[[ 0.37  4.05 -2.79  3.14 -0.25  3.89]
 [ 2.63 -2.37 -0.50  5.46 -4.06  1.90]]
:
[[ 0.37  2.63]
 [ 4.05 -2.37]
 [-2.79 -0.50]
 [ 3.14  5.46]
 [-0.25 -4.06]
 [ 3.89  1.90]]

[[-5.06 -6.06  1.36 -3.09]
 [ 0.24  2.91  1.76 -1.59]
 [-0.20  1.65  2.61  1.77]
 [ 0.96 -3.11  0.02  2.08]
 [-4.40  1.46 -1.62  2.99]
 [ 0.28  2.23  3.12  4.57]
 [-3.28  4.63  2.51  2.01]
 [ 2.84  6.22 -1.05 -3.62]
 [-1.09  1.79 -1.56 -3.26]
 [ 0.95  1.24  2.78 -0.51]
 [-5.32  0.08 -3.85  0.32]]
:
[[-5.06  0.24 -0.20  0.96 -4.40  0.28 -3.28  2.84 -1.09  0.95 -5.32]
 [-6.06  2.91  1.65 -3.11  1.46  2.23  4.63  6.22  1.79  1.24  0.08]
 [ 1.36  1.76  2.61  0.02 -1.62  3.12  2.51 -1.05 -1.56  2.78 -3.85]
 [-3.09 -1.59  1.77  2.08  2.99  4.57  2.01 -3.62 -3.26 -0.51  0.32]]

[[-6.31  4.56 -0.52 -0.30 -0.38 -1.48 -3.05 -1.16]
 [-6.76  3.34  0.41 -0.17  1.32 -2.24 -3.00 -0.48]]
:
[[-6.31 -6.76]
 [ 4.56  3.34]
 [-0.52  0.41]
 [-0.30 -0.17]
 [-0.38  1.32]
 [-1.48 -2.24]
 [-3.05 -3.00]
 [-1.16 -0.48]]

[[ 2.14  3.60 -0.18  2.71  0.01 -2.64 -3.80 -0.47]
 [-3.48 -3.81 -0.10 -1.95 -0.67  0.87  0.46 -0.29]
 [-0.51 -5.72  0.28  0.73 -0.72 -0.83  2.88 -0.15]
 [-0.26 -3.48 -1.95 -0.61 -0.76 -2.93  1.94 -0.19]
 [-0.21 -5.44 -0.17  0.32 -0.66 -0.96  3.33 -0.13]
 [ 0.52  3.92 -2.46 -0.02 -0.31 -3.36 -4.48 -0.38]
 [-0.86  0.73 -2.21 -0.35 -0.55 -4.07 -2.75 -0.44]
 [-3.21  2.61 -2.74 -4.28 -0.36  0.39 -3.36 -0.32]
 [ 0.76 -0.34 -2.97 -0.04 -0.55 -4.47 -1.38 -0.17]
 [-0.10 -3.44 -1.76 -0.39 -0.68 -3.13  2.16 -0.24]
 [ 2.33 -2.46 -1.24  1.80 -0.54 -3.21  1.57 -0.10]
 [ 2.95  2.68 -0.88  2.94 -0.03 -4.43 -2.36 -0.47]]
:
[[ 2.14 -3.48 -0.51 -0.26 -0.21  0.52 -0.86 -3.21  0.76 -0.10  2.33  2.95]
 [ 3.60 -3.81 -5.72 -3.48 -5.44  3.92  0.73  2.61 -0.34 -3.44 -2.46  2.68]
 [-0.18 -0.10  0.28 -1.95 -0.17 -2.46 -2.21 -2.74 -2.97 -1.76 -1.24 -0.88]
 [ 2.71 -1.95  0.73 -0.61  0.32 -0.02 -0.35 -4.28 -0.04 -0.39  1.80  2.94]
 [ 0.01 -0.67 -0.72 -0.76 -0.66 -0.31 -0.55 -0.36 -0.55 -0.68 -0.54 -0.03]
 [-2.64  0.87 -0.83 -2.93 -0.96 -3.36 -4.07  0.39 -4.47 -3.13 -3.21 -4.43]
 [-3.80  0.46  2.88  1.94  3.33 -4.48 -2.75 -3.36 -1.38  2.16  1.57 -2.36]
 [-0.47 -0.29 -0.15 -0.19 -0.13 -0.38 -0.44 -0.32 -0.17 -0.24 -0.10 -0.47]]

[[ 1.02 -4.29 -1.63 -0.22  5.72 -3.42  2.24 -0.72  3.80 -0.79  0.73]
 [ 0.86 -0.22  2.00  1.22 -6.26  1.48  0.36  0.77 -3.35  1.50 -1.01]
 [-5.52  2.09 -1.33  0.12  1.92 -2.03  0.98 -4.13  0.86  3.86 -1.26]
 [-5.07 -5.33 -0.96 -2.12  0.88  1.08  4.42 -4.28  0.38  1.82 -0.08]
 [-1.24  2.65 -1.09  1.24  2.17 -2.94  0.18 -1.92  1.28  2.80  0.08]
 [ 0.09 -4.84  2.08  1.55 -5.94  0.25  0.33  1.93 -2.97  0.42 -1.48]
 [-0.11 -0.10 -0.67 -1.43  0.02  0.33  2.65 -4.15 -0.71  1.43  1.10]
 [ 2.67 -3.03 -1.44 -1.84  3.97 -1.66  3.39 -2.43  2.34 -1.07  1.74]]
:
[[ 1.02  0.86 -5.52 -5.07 -1.24  0.09 -0.11  2.67]
 [-4.29 -0.22  2.09 -5.33  2.65 -4.84 -0.10 -3.03]
 [-1.63  2.00 -1.33 -0.96 -1.09  2.08 -0.67 -1.44]
 [-0.22  1.22  0.12 -2.12  1.24  1.55 -1.43 -1.84]
 [ 5.72 -6.26  1.92  0.88  2.17 -5.94  0.02  3.97]
 [-3.42  1.48 -2.03  1.08 -2.94  0.25  0.33 -1.66]
 [ 2.24  0.36  0.98  4.42  0.18  0.33  2.65  3.39]
 [-0.72  0.77 -4.13 -4.28 -1.92  1.93 -4.15 -2.43]
 [ 3.80 -3.35  0.86  0.38  1.28 -2.97 -0.71  2.34]
 [-0.79  1.50  3.86  1.82  2.80  0.42  1.43 -1.07]
 [ 0.73 -1.01 -1.26 -0.08  0.08 -1.48  1.10  1.74]]

[[-2.72  2.06 -1.79 -2.57  0.41  0.30 -0.87 -0.70 -3.37 -1.32 -3.42]
 [-1.20  1.64  2.80  0.00  0.02  0.11  0.51  0.34 -1.60  6.65  3.97]
 [ 2.14 -2.86 -2.70  2.32  0.92  1.56  1.11  1.49  1.67 -0.87 -0.45]
 [-0.30  0.90  2.41  0.38 -0.64 -0.50 -0.24 -0.12  0.18  4.18  3.91]]
:
[[-2.72 -1.20  2.14 -0.30]
 [ 2.06  1.64 -2.86  0.90]
 [-1.79  2.80 -2.70  2.41]
 [-2.57  0.00  2.32  0.38]
 [ 0.41  0.02  0.92 -0.64]
 [ 0.30  0.11  1.56 -0.50]
 [-0.87  0.51  1.11 -0.24]
 [-0.70  0.34  1.49 -0.12]
 [-3.37 -1.60  1.67  0.18]
 [-1.32  6.65 -0.87  4.18]
 [-3.42  3.97 -0.45  3.91]]
---
[[ 0.19 -1.21  0.32 -0.97  0.95]
 [ 5.25  5.49 -2.16  6.57 -0.63]
 [ 3.88  4.86  0.30 -0.52 -6.03]
 [ 0.43  1.96  4.10  1.98  0.15]
 [ 2.42 -1.67 -0.66  0.16 -4.24]]
:
[[ 0.19 -1.21]
 [ 5.25  5.49]
 [ 3.88  4.86]]

[[ 5.74  1.72  1.91  0.21]
 [ 1.94  1.72  1.91 -4.15]
 [ 1.94  1.72  1.55  0.21]
 [ 5.82  1.72  1.91  0.21]]
:
[[5.74 1.72]
 [1.94 1.72]
 [1.94 1.72]]

[[ 0.19 -1.57  2.48  1.14 -2.82]
 [-0.19 -6.13  4.14 -0.87  3.38]
 [ 4.18  6.66 -1.34  5.93  1.21]]
:
[[ 0.19 -1.57]
 [-0.19 -6.13]
 [ 4.18  6.66]]

[[ 1.48 -5.69 -1.34 -1.02]
 [-2.24 -3.75 -1.50 -5.10]
 [-0.14 -1.81 -1.01  1.86]
 [-1.05  3.85 -5.78  2.89]
 [-0.70 -3.88  6.37 -1.62]]
:
[[ 1.48 -5.69]
 [-2.24 -3.75]
 [-0.14 -1.81]]

[[ 1.38  2.46 -0.92  0.31]
 [-0.94 -2.47  0.40 -3.08]
 [-4.39 -4.72  3.52 -6.27]]
:
[[ 1.38  2.46]
 [-0.94 -2.47]
 [-4.39 -4.72]]

[[-5.42  0.13]
 [-4.30 -0.08]
 [ 2.51 -1.69]
 [-2.10  3.99]
 [ 0.73 -5.90]]
:
[[-5.42  0.13]
 [-4.30 -0.08]
 [ 2.51 -1.69]]

[[-0.93 -1.35 -1.51 -1.93]
 [ 0.72 -0.80  0.36  0.65]
 [-0.16 -0.29 -0.48 -0.15]
 [-1.16  3.38 -2.44  1.07]
 [ 4.68  7.23  3.49 -2.19]]
:
[[-0.93 -1.35]
 [ 0.72 -0.80]
 [-0.16 -0.29]]

[[-0.21 -1.28  2.88  1.73  6.16]
 [-3.54 -2.37 -4.02 -2.80  3.20]
 [-3.06 -5.83 -2.45 -5.80 -4.39]]
:
[[-0.21 -1.28]
 [-3.54 -2.37]
 [-3.06 -5.83]]
